rotation steps, each row followed by its count of steps
The counts run from 0 to 419.
[124  84 139 139 151 117  88  97 131 155 151 118 117 155 145 143 143 124
 145  97  58 174  91 165 109 109 145  88 129 134 135 148 138 110 156 101
 113  85]	41
[125  81 125 115 119 133 124  99 126 155 140 107 125 160 130 107 131 138
 143 100  62 139 104 146 114 116 198  95 141 103 156 155 152 118 151  76
 115  99]	383
[140  96 116 128 136 119 137  97 136 102 138 122  77 157 151 104 128 123
 109 140  94 156  89 169  82 106 145  87 117 143  85 144 151 146 177  76
 114 113]	370
[147 107 102 144 126 137 112 148 146 157 148 105  77 137 149 103 138 140
 113 103  78 107  93 162  91 124 166 134 124 121  90 145 173 145 165  86
 116  95]	18
[157  99 119 130 148 121 150  92 152 146 130  97  94 168 176  93 120 146
 121 125  88 161 112 134  90 140 151  96 138 122 138 162 148 137 140  64
 110  95]	378
[134  58 123 147 148 152 107  89 136 136 141 118 141 152 136 148 145 127
 145 105  58 121 112 153 127 106 177  94 154 141 111 158 134 138 158  95
 129  94]	185
[110  98 117 151 124 130 115  96 141 113 148 101  77 128 146 107 117 130
 101 122  98 151  87 173  70 125 154 102 132 145  78 145 113 159 161  89
  97 116]	154
[145  64 111 101 127 155 131  96 136 105 120 127 107 149 119 133 142 128
 114 111 117 130 117 162 100  98 174  94 139 155  76 151 140 156 173  90
 109 124]	193
[151  52 121 156 144 126  96 118 123 145 120  94  95 137 134 124 140 138
 149  77  69 130 144 151 135 132 162 110 169 135 107 136 157 107 129  81
 111 114]	4
[164  93  87 158 123 132  92 122 159 157 132  86  79 142 148 114 120 128
 111  86  69 132 116 159 123 149 150 112 150 113  99 156 151 131 135 101
 119  84]	7
[129 104 119 137 127 132 143 130 131 141 147 114 104 158 151  83 140 142
 134 135  55 110  86 152  97 111 172 106 126 118 118 153 169 137 170  64
 128  92]	372
[148  78 107 153 126 163 101 100 157 146 148  95 131 146 134 109 128 123
 133  90  72 117 106 139 121 145 195 114 159 120 114 165 138 150 155  84
 134  93]	184
[132  98 145 143 150 146 122 117 126 145 135 116 118 148 171  89 154 143
 141 115  64 131  91 116  81 106 173 115 149 132 139 126 149 147 162  58
 112 109]	58
[101  62 147 128 123  90 111 102 109 142 138  98 100 135 147 129 129 150
 141 100  80 164 118 161  98 118 159  84 134 154 109 145 125 120 141 101
  83 120]	247
[157 104  82 131 112 171 130 117 160 143 114 117  90 150 132 105 131 132
  96 109 103 113  99 141  88 118 171 113 147 116  99 147 142 166 160  74
 110 107]	299
[139  84 133  97 122 117 122 109 125 125 128 122 131 159 151  83 144 126
 145 121  56 158  97 124 107 108 183  82 147 138 127 135 162 132 179  83
 122 112]	167
[121  74 141 122 117  90 107 134 106 138 129 107  89 130 129  95 134 153
 146  94  74 136 125 147 111 123 171 101 151 135 109 122 157 106 145  78
  92 127]	347
[127  84 123 150 146  92 102  93 147 140 149  99  96 141 178 130 122 130
 130 112  64 170  97 173 105 124 131  82 141 152 113 158 123 131 146 109
 107  90]	251
[138  79 117  92 111 116 120  82 143 122 114 106 118 158 158 108 128 128
 124 108  95 185 101 124 100 123 177  74 157 143 130 144 129 144 160 100
 102 113]	67
[125  71 104 134 120 124 101 125 136 166 129 113 107 143 133 168 131 145
 131  89  75 130 109 185 104  88 142 106 132 142 102 162 129 136 141 116
  94  91]	218
[124  96 125 146 145 127 121 106 140 137 140 139 117 155 162 122 141 128
 130 135  55 150  70 166  79  84 135  88 124 142 112 142 131 149 178  96
 121  89]	52
[166  98 100 137 136 172 110 108 156 133 118 128 104 149 149  99 149 115
 117  96  96 129  96 115  94 116 171 123 163 125 113 128 154 158 175  73
 119 101]	404
[133  99 118 141 130 118 113 124 137 117 148 132 112 151 158 111 139 118
 129 139  57 144  80 167 105  98 148  84 126 138  97 140 148 135 185 103
 133  88]	261
[129  91 125  99 115  98 139 122 113 134 121 119  58 148 132 118 131 150
 118 114  97 155 104 171  86  93 150  88 119 144  97 141 157 121 154  80
  83 113]	27
[132  95  96 159 132 146 126  86 158 155 137  95 106 150 146 119 113 138
 118 104  81 149 100 152 101 136 152 105 149 100 141 172 120 143 124  78
 110  89]	389
[153 105 113 132 130 120 124 141 153 167 121  96  71 147 186  86 133 142
 115 113  80 139  90 138  75 127 138 121 139 133 111 140 153 148 152  88
  96  89]	234
[157  82 102 106 108 132 123 135 149 165 113  87 106 151 138  94 129 153
 135  85  80 110 123 137 114 132 187 111 160 113 123 153 170 129 143  84
 100 106]	101
[133  84 103 185 126 144  86 128 128 142 119 124  79 126 125 119 142 126
 118  84  73 117 106 157 112 111 137 116 164 123  81 122 135 131 134  88
  97 112]	325
[141  73 148 101 141  92 115 120 133 151 118 108 103 153 179 123 136 149
 142 102  76 166 113 140  89 113 146  88 135 160 123 143 142 124 155 108
  94 104]	240
[133  80 116 156 133 125 119 102 131 147 115 110 122 157 154  96 140 132
 152 113  41 153 111 116 121 120 164  92 174 114 148 137 137 127 140  71
 111 107]	69
[164  79 109 144 162 175 124  91 173 141 131 104 110 156 168 135 135 131
 119 112 100 131 102 142  96 122 158 117 145 141 106 160 135 171 162  82
 121  90]	295
[131  93 126 141 134 113 124 159 115 167 121 115  84 143 161  97 153 157
 137 114  58 114 103 149  84  97 143 115 141 130 111 130 155 123 152  77
  91 107]	235
[140  87 134 111 141 122 116 107 139 118 160 114 115 152 157 123 136 125
 129 122  78 145  92 174  99 108 168  95 111 159  97 158 155 144 191 105
 133  96]	366
